128 stands for zero in the data rows.
Each row of this table is followed by its label. One hidden rule gives the labels. It looks at one to three of the table's principal directions, none of them among the few with the most spread.
[ 95 134  18 242  31  78 171 153 130 128  97  38 173 222 146  85  48 222 176 146   6 118 111 159 138 114   8  91  78 185  91 183   9  34 154 110] RL
[ 86  67 135 156 105 158 113  96 122  95 181 135  83 115 160 148 100 169 187 125 162 132 172  81 125 168 175 147 103  98 133  86 160 135 101 121] RL
[247 163 202  85 120 131 137 164 160 183 164 122 121 122 110 125 197  38  75 135 183 108  63  91 178  77 130 153 126 139 125 198 212 204 136 163] MB
[106 148 163  65 197  92  79 144  85 130  82 176 190  56  90 150 192 114  48 159 202 217 145 169  76 135 199 109 177 125 148 102 138 177 105  71] MB
[140 119 147 121 126 207 141 100 171 124 153 154  57 134 154 120 112  86 215  77 107  56 146  77 130 142 130 194  94  92 145 101 169 116 145 166] MB
[196 181 174 107 112 162 139 209 150 197 122 147 179 100 125 124 197  58 110 173 170 142 105  97 110  95 139 206  91 141 120 206 171 167 152  90] PH
[109 195 144 170 133 116 128 118 169 114 108  97 141 154 155 103  85 109 180 144  60  95 139 122 142  93 119 180 122 159 104 184 128  76 168 142] MB
[ 65  50  82 199 103 113 130  61  91  67 176  88  71 163 132 140  45 200 149  95 134 109 147 121 142 171 150  86 130 102 103  80  91  87 112 147] RL
[135 108 131 118 113 137 117 105 138 132 131 129 103 127 139 118 147 126 147 107 147 117 124 119 116 137 146 132 117 110 149  94 144 141 116 137] MB
[128 103 161 113 118 198 126  89 173 126 151 133  59 121 143 118 115  98 212  75 127  61 156 100 112 160 150 174 101  83 132  82 176 110 131 131] MB
[ 57 114 117 167 180 110 132  78 111  62 167 113 102 127 139 155  45 180 128 146  89 114 158 134 148 152 142 113 174 120  88 112 115  77 114 157] PH
[112 130 166  98 166 119 109 121 108 114 131 138 127  90  98 156 125 125 108 140 151 147 146 141 111 147 164 118 162 120 107 104 144 130 108  96] RL
[148 126 185  70 151 183 111  95 171 129 138 156  72 106 125 118 152  70 159  70 151  75 142 121 133 140 157 156 133  90 152  87 196 147 134 146] MB
[152 104 107 163 100  87 150 137 116 101 158  96  88 161  75 143  82 151  75 112 117  98  87 123 154 135  63  82 133 152 106 118  94 111 143 144] TL
[ 98 142 144 154 157  74 121 117 126  76 142 106 116 123 100 150  72 149  76 150 115 118 131 142 143 129 120 109 168 156  94 130 120  97 148 131] TL
[ 80 108  53 230  93  98 139  91 118  91 144  71 126 201 147  95  64 191 151 112  82 110 117 131 158 128 104 109 114 134 114 143  65  76 129 164] TL
[ 82 148 131 130 219 134 128 128 102  91 133 157 148 103  94 154  93 122  91 139 111 142 153 143 121 148 141 130 177 115 102 128 114 103 121 121] PH
[ 94 132 153 141 145  59 100 105  98  80 144 115 131 114  85 141  98 167  57 133 162 158 121 156 143 131 152 111 166 142 109 136 132 139 146 127] TL
[ 93 109 120 123 152 116 115 109 113  88 130 141 105 120  91 140 100 159 109 104 121 126 139 149 119 161 117  99 153 120 132  72 107 111 120 120] MB
[193 142 148  89 107 181 138 142 171 189 120 142 129 131 161  96 193  62 161 103 143 105 108 108 134 100 127 167  92 109 162 160 179 173 140 153] TL
[ 43 112 117 205 128 162 143  62 152  74 171 100  87 147 208 128  21 168 232 132  72  78 191  96 143 143 158 188 109 106  89 149 139  56 157 166] TL
[184 111 192  64  96 157 100  85 167 167 139 126  80 105 138  97 202  75 137  74 215  93 102 124 117 125 193 165 110  82 159 103 219 190 135 148] TL
[ 66 137  67 155 169  66 132 175  48 116 101 122 229 115  83 155 108 215  53 200  96 227 134 190 102 148 100  57 173 157  88 143  33  99  81  59] TL
[ 45 131 102 130 143  81  88 114  70 132  78 112 230 106 136 113 145 199 116 163 148 235 163 206  90 138 189  89 153 122 117 143  89 129  94  59] MB
[140 109  82 187  86  95 151 132 120 126 147  77 129 179 117 116  92 167 133 124  88 125  95 120 146 127  66  91 108 145 109 149  89 111 116 140] MB
[ 92  99 112 122 126  70 105 105  74 103 123 113 138 124 110 148 121 193  88 143 149 176 133 169 136 142 150  51 167 140 121  89  91 129  88 106] MD
[107  97  56 166  72 150 159 168 120 173 103 100 187 143 173 117 124 180 193 165  84 165 151 134  79 145  88 110  74 128 114 146  74  97 101  67] MB
[106  88  80 174  99 188 173 147 135 135 153 122 120 147 174 142  70 163 232 139  56 118 169  85 115 158  74 137  76 115 108 135 104  86 111 111] RL
[152 166 184  83 156 116 108 157 127 150 107 143 163  87  93 137 165  87  99 145 158 164 125 138 105 118 148 142 141 136 121 151 162 161 132  86] MB
[148 138 114 154  55 103 126 143 142 166 106  86 165 152 148  87 155 140 136 134 143 142 102 139 120 101 122 143  84 145 131 178 124 140 154 113] MB
[133 109  80 177 101 144 158 123 138 132 147  97 117 174 144 109  97 146 161 111  82  97 113 115 144 131  81 120 103 122 119 142 100 100 123 155] TL
[187 175 135  84 115 135 125 157 159 182  70 142 156 137 141  94 206  61 121 122 133 119 100 139 126  81 121 140 116 147 169 146 132 152 145 136] RL
[ 75  95  55 146 168 125 127 104  95  89 118 136 123 152  97 126 101 181 118  96  82 130 136 165 123 170  95  56 164 111 142  50  52  85  76 131] MB
[145 145 225  83 188 177 104  91 141 110 170 187  64  74 131 156 151  42 123 112 213  94 142  70 132 127 240 226 145  85 137 115 227 171 152 170] TL
[152 161 110 127 114 105 133 168 114 166  93 108 190 146  96 105 157 125 101 137 114 159  96 163 124 108  96 108 125 149 117 172  93 131 125  95] RL
[ 75 113 128 159 136 143 136  98 146  89 153 122  97 120 174 145  65 158 173 146  98 100 172 110 126 145 141 154 126 121 107 120 138  85 144 142] TL
[106 136 122 135 152 133 128 123 119 122 124 142 142 119 167 141 124 127 147 160 120 145 152 113 126 119 157 141 135 130 129 136 126 122 118 138] RL
[131 142 151 144 153 144 132 132 134 105 148 148  99 123 112 148 100  99 145 126 118 110 135  82 126 134 129 170 124 128 120 125 142 119 137 137] MB
[ 89 124  90 180  94  52 112 117  84 120 112  72 182 153 130 117 113 198 109 163 130 186 119 164 127 119 144  81 135 154 103 152  76 113 106 100] RL
[139 174  80 165 105  56 143 157 119 141  82  77 185 174  99  98 120 152  71 148  77 137  77 181 136  92  61  90 138 180 106 180  53  93 152 124] TL
[191 103 216  89 115 181 122  78 181 118 199 146   4 116 143 140 133  58 170  72 180  41 119  52 169 128 169 187 111  93 146  97 242 172 147 197] MD
[204 113  70 153  29 145 180 155 165 187 138  90 118 195 180  89 149 135 161 118  85  85  71 105 172  89  39 121  65 146 149 177 112 139 144 184] MB
[160 123 103 161  84 121 143 104 155 139 135  80 105 187 140  87 121 115 141  86 109  78  90 129 165 104  98 114 109 130 131 150 120 118 145 176] MB
[108 115 155 116 153 120 108  93 122 106 138 122 114 114 115 135 112 128 133 108 142 135 147 139 129 144 157 109 150 112 119 109 151 133 115 121] RL
[196 142 141 119  85 120 127  98 189 142 125 107  74 170 139  77 160  76 116  65 141  53  70 121 165  86 106 146 108 131 171 135 164 153 179 208] TL
[106 170 150 126 165  48 123 175  83 112 118 124 192  85  97 177 114 160  22 227 144 193 128 161 125 110 138 106 181 183  78 177 105 124 140  85] TL
[190 148 143 110 131 160 136 117 171 146 135 131  86 159 113  97 153  63 145  71 110  65  88 108 159 110  99 146 121 116 153 124 155 140 133 180] MB
[115 126 135  91 137 139 112 137 119 141 108 153 155 102 125 125 161 134 118 127 151 158 145 157 115 136 146 121 135 118 145 118 134 148 122 100] MB
[148 113 133 135 104 126 138 132 136 119 142 125  93 137 119 139 109 120 130 114 131 107 121 105 137 128 104 126 113 137 129 121 132 131 148 138] RL
[119 160 114 137 132  97 127 163 106 129  93 128 172 133 105 133 127 136 104 158 108 159 127 148 121 115 108 112 138 164 118 146  83 110 132  95] MD
[157 130 166 141  99 108 119  71 161 106 167 101  56 155 164 118 116 107 139 108 149  68 103  92 188  93 160 154 128 135 136 137 179 142 155 210] MD
[122 134 152 133 131 139 123 117 147 105 145 142  97 121 124 128 110 117 131 111 137 101 134 111 135 131 135 169 121 123 133 128 154 129 163 146] PH
[155 132 112 152 119  75 151 148 120 125 143  89 137 151  97 136  99 150  77 144  96 132  87 138 153 115  61  81 141 160  99 163 105 124 130 141] TL
[ 96 118 221  75 255 121  81  70  88  38 177 199  49  59  73 208 101  85  72 115 198 133 167  95 145 160 230 125 220 101 127  43 190 157 101 155] MD
[157 181 135 142 109 110 144 159 135 147 119 105 154 155 113 114 122 119 122 146  88 118  97 134 161  92  88 145 123 165 102 194 113 113 151 131] RL
[142 156 166  82 167 174 123 166 124 151 106 180 152  91 101 143 156  74 153 126 130 153 152 114  98 136 137 163 122 118 133 131 149 147 123  83] MD
[ 81  71 151 111 132 174 112  92 124 114 157 156 100  77 179 155 122 147 178 131 182 143 191 104  94 168 207 157 113  80 135  88 179 146 117 111] TL
[ 93 132 121 119 134 143 122 122 127 119 112 148 133 116 141 125 125 143 135 128 127 126 153 148 118 136 145 144 131 122 135 115 118 111 144 119] MB
[169 157 221  76 163 241 126 118 185 160 163 180  88  88 173 128 167  16 208 109 163  76 158  59 138 116 204 249 103  79 138 157 247 165 145 156] RL
[107 112 139 141 173 110 121  81 116  76 167 133  82 126 143 162  83 141 139 135 111 125 142  94 156 135 147 111 163 125 124  98 144 126  98 177] MB
[ 91 113 106 124 178 156 133 165  84 107 122 180 138  99  89 176 110 141 127 149 112 161 166 115  89 173 120 111 144 123 122  72  80 102  86  73] RL
[135 168 138 181  90  87 140 123 159 124 137  54 133 171 135 103  81 140 140 148  79  90 105 136 167  94  95 139 122 168  79 197 124  84 160 140] RL
[ 68 126  96 139 171  75 122 134  72 116 109 123 206 104 146 154 115 188  83 197 124 217 154 170 114 128 150  75 170 143 105 153  89 126  98 100] TL
[142 142 192  57 145 148  87 120 148 164 115 156 148  65 149 114 219  87 102 139 222 147 135 145  96 122 225 174 137  97 154 122 207 186 125 109] PH
[130 101 158  97 132 135 111  92 153 112 142 135  78 108 126 126 133 119 123  89 160  99 133 132 123 145 145 126 135 104 149  82 172 147 139 145] TL
[240 131 158  78  72 166 127 150 177 195 125 133  97 148 109  87 217  52 148  68 160  89  69  99 139 106  99 145  81 117 179 121 178 190 124 145] RL
[140 138 143 101 174 128 132 124 119 137 137 125 143 118 110 134 134 113 103 130 119 137 119 149 142 127 127 102 164 117 109 144 142 139 102 135] TL
[171  85 131 124  92 140 143 113 138 136 177 114  75 140 127 129 132 133 122 100 152  94  96 104 153 136 111 118 113 110 132 115 157 155 121 165] TL
[151 112 140  90 128 196 134 135 149 159 128 164 109 109 158 130 165  88 181 115 139 112 148  98 109 138 144 155 103  98 155 101 160 146 111 125] RL
Here are more rows. What is the label of each one?
[129 143 137 132 177 179 137 130 142 110 140 170  93 122 118 139 119  75 140 112 121  85 137  88 121 139 140 180 132 108 135 104 136 109 135 151] TL
[117 107 110 126 148 159 118  81 157 113 133 136  93 147 139  95 132 119 160  65 113  92 131 131 135 143 125 122 130  91 166  83 141 128 114 171] TL
[121 146 131 106 161 107 103 123 118 120 105 155 146 112 119 121 171 114  63 130 172 145 117 152 127 115 168 127 159 129 158 114 127 150 134 142] PH
[118 140 128 144 133  81 124 103 121 104 123  94 115 143 112 130  98 143 102 133 111 110 113 149 137 121 126 103 157 147 103 119 105  95 131 139] RL
[ 81  78  76 188  90 164 151  87 145 111 153  96  97 167 213 122  63 179 249 126  62 101 174  94 137 146 114 123  89 113 122 115 111  79 106 150] RL
[150 141 107 130 124 154 143 150 135 165 112 126 159 144 127 104 150 112 151 118 102 132 113 131 117 124 100 137 107 119 131 152 116 129 116 120] TL
[139 102 100 162  54  98 150 113 146 137 147  61 113 168 171 113 102 179 145 142 102 100 108 137 162 111  91  93 109 150 108 153 117 108 135 151] RL
[105  99 116 106 161 186 131 109 126 109 134 181  84 111 135 143 125 118 153  96 131 102 157 112 108 163 145 145 131  89 156  60 127 119 119 143] TL
[143 137 210  41 189 171  93 142 115 146 127 199 140  51 115 162 195  63 117 137 209 173 164 113 108 136 213 155 150 100 148 111 202 195 103  90] MD
[133 159 127 119 135  94  98 146 108 132  88 141 165 130  71 106 168 120  83 111 150 164 102 157 111 122 129 122 137 141 151 120 101 145 128 101] RL
[ 92 131 155  95 140 127  96 145 112 140  98 147 179  71 133 140 161 139 126 166 173 190 172 154  77 144 186 134 133 123 127 119 143 143 114  51] RL
[125 135  91 153 133 170 143 106 144 117 118 142  93 173 136 104 107 105 188  77  73  76 126 105 137 129 103 154 110 114 151 104  96  91 134 171] RL
[143 141  75 210  37 105 152 111 158 119 118  62  92 227 116  70  72 148 177  69  54  54  81 125 160 106  44 139  76 157 122 151  68  68 181 167] MD
[136 107 143  82 154 126  93 104 131 118 123 161 102 102 105 120 185 109  72  92 197 126 115 144 113 144 170 112 154 101 177  57 154 169 113 141] TL
[192 171 183  89 117 124 115 118 170 150 122 138  97 122 125 101 183  58  90 102 179  82  80 118 142  86 156 189 124 129 156 149 187 170 182 179] PH
[174 141 139 129 109 156 141  96 186 140 146 114  74 160 159  90 140  80 147  85 121  44  92 106 163 100 122 172 111 114 147 141 168 130 162 207] PH
[104 154 144 107 185 176 113 149 123 132 106 179 157  92 114 135 151  95 155 135 128 152 164 119  85 149 161 172 131 107 137 109 133 123 106  84] MB
[ 92 117  38 174 124  52 143 168  65 113  91  99 195 158  75 136  94 209  60 154  79 191 110 186 112 141  48  27 150 168 108 126   9  92 106  84] TL
[167 130 138  80 120 184 132 164 156 184 106 169 143  93 169 121 212  74 127 147 178 123 132 113  92 118 162 171 102 110 165 123 162 162 132 116] PH
[100  79  96 116 103 157 134 135 113 144 120 139 140 114 170 144 130 175 191 145 112 165 172 126  99 157 121  96 104 116 140  93 111 127  86  88] MD
[ 83  93 101 150 169 110 133 125  77  96 154 119 143 121  98 165  82 181 105 149 112 168 149 143 127 166 121  63 166 121  91 107  92 107  74  99] MB
[160  93 149 112  88 155 121 132 134 150 150 136 103 116 136 130 163 114 148 114 183 129 125  95 121 137 153 142  95 109 147 110 168 170 116 117] RL
[124 146 197  32 208 187  94 156 122 146 100 215 146  35 103 161 199  59 113 140 196 161 176 130  68 155 208 165 156  95 149  77 179 164 106  62] MB
[191 147 153  93  96  83 120 165 134 164 113 114 155 123  75 110 180 116  53 118 165 150  70 158 131 106  91 108 125 151 138 159 145 182 149 113] TL
[ 71 133  80 195 134 113 133  88 129  81 118 112 110 169 175 123  68 153 170 136  74 100 152 114 140 119 135 134 132 142 127 115  78  63 138 169] RL
[134 122 152  89 108 195 132 132 163 164 118 151 121 102 195 130 153 103 221 139 123 119 174 102 107 128 151 169  91 111 145 124 173 135 126 110] MD
[221 181 184  95 137 121 129 152 177 160 123 134 113 127 122 117 183  26  86 128 154  91  78  95 149  73 124 163 129 151 148 166 185 171 161 173] MB
[130 131  92 120 141 172 144 127 131 141 106 144 125 158 133 113 127 113 186  95  66 109 136 129 134 132  91 113 122 117 145 107  94 104 103 139] MD
[ 81  94  53 174 109 108 138 141  92 106 120 116 145 150  94 127  89 208 122 123  89 153 128 154  99 169  73  85 119 131 122  91  47  88 107  93] TL
[157 151 151 110 157 125 133 165 117 128 125 148 126 115  68 153 128  97 104 132 117 132 115 115 118 134  97 125 141 143 116 119 120 128 119 103] RL
